Where one turn sends some rows of the set: a few examples, then the rows asked:
pokog: [  9 -10  20  -7  18   9 -11   4 -15   1 -11  10]
bisam: [-14 -12  10  24  -9   6 -41  11  27  -7  -6 -11]
Vitof: [ -1 -12  22  10  -5  11 -15   9   6   4 -41  -1]
toper: [ -9   5   6 -13 -31  -5   6   0   0   5 -24   5]
Zike: [ -1  26   3 -10 -15  -2   2  -7  -1  23 -22   2]
kovuv: [ 17   2   6   6 -27  -3  10   3  16 -16 -10 -26]
bebu: [-28 -21  12  16   0  -4  -2   5  16  11  -1  -4]
zok: [  1   7  -2  -8 -18  18  12   0  -1  10 -14  24]
bepa: [-15   9 -25  12   6  27 -15   8  12  -1   6 -26]
subus: [  5   3 -16  -4 -10 -14 -20 -15  33 -11  -4 -32]
topo: [-15  -2 -23  -5 -13  -5 -30  -8  20 -21  -1 -26]
zosaf: [ 26  10   1   1   5  12 -37  15  -1 -14 -16   2]
tubed: [  9 -16   5 -12   2  16 -19  28  31  12  -9   3]
kop: [-21  13 -28  -4  12  21 -17   1  18   7   2 -21]
zisi: [-25   5 -30   0   1  34 -16   8  12   4  -2  -2]
tufu: [ -5  -1 -35  -2   8  23 -24  -6  20 -14   5  -8]
Dav: [ -1   4  10   8   1  -7 -29  10   4  -2  27   9]
Keru: [ -5  23   5  -6 -19   1   5   9  -7  22 -12  -3]
nuf: [-10   3  11  30   2  -5 -23  -8 -17 -12 -13  -8]
fope: [ 21   1   4  -3 -20 -15  -1 -14  10  13 -21   1]
Katu: [ -1   0 -27   3   4  20 -13 -10  31 -18   8 -24]
niluv: [ -9   3   3  29 -19   9 -38  13  26   1 -18   1]
povek: [ 13   0   0 -15 -26 -19  -7 -14   9 -14 -16  -1]
nurug: [ -7  11 -26   3  15  24  -6 -16  10  18  -3   8]
tofe: [ -7  12 -28   1  15  16 -21  -7   2  29  -4   1]
Petev: [ 10  -7 -28  13   9   8 -18 -13  30 -13  -1 -21]
Zumer: [  8 -15   9 -12  21  -1  -4   9 -12  -7  -3  -3]
rubi: [ -1  -3  26  16  -7 -12 -29  -5 -11 -18  -6  -7]
gat: [ 22  -5  11  -2  -3   5 -42  16  16 -18 -13  -8]
fir: [-21   9 -18  -6  -4  20 -10  -6  -5  18  -2  22]
figor: [  7  -6  -8  -7 -25  -5 -14   0  19 -30 -17 -21]
bovi: [-28 -14  19  16   7  11 -10   5  -1  14  -2   7]
mefa: [ -6 -15   4   8   5  13 -14  16  13   1 -47 -10]
Padi: [  8  15   2  -9 -27  -8  -5  -3  22 -13 -12 -31]
bivu: [ 4 10 -7 13 -3 32  7 -1  1 18 -6 16]
romuz: [ -3  22  -6   0  -4  29  14   0   0  15 -11   7]
depe: [ -5 -11   6   7  15   4 -37   7   9  -4  25   2]
zir: [ -5 -17   7   0  12  28 -26  22  23  11  -9   3]
budid: [ 21  12   8  -4 -25  -8   7 -19   9   1 -14  -1]
pup: [  1   5 -14  -7 -10 -21 -25  -1  19  -5  -6 -38]

povek turns into fir
bisam turns into Vitof
Where do these go?
Dav turns into nuf
bivu turns into Petev
Zike turns into kop

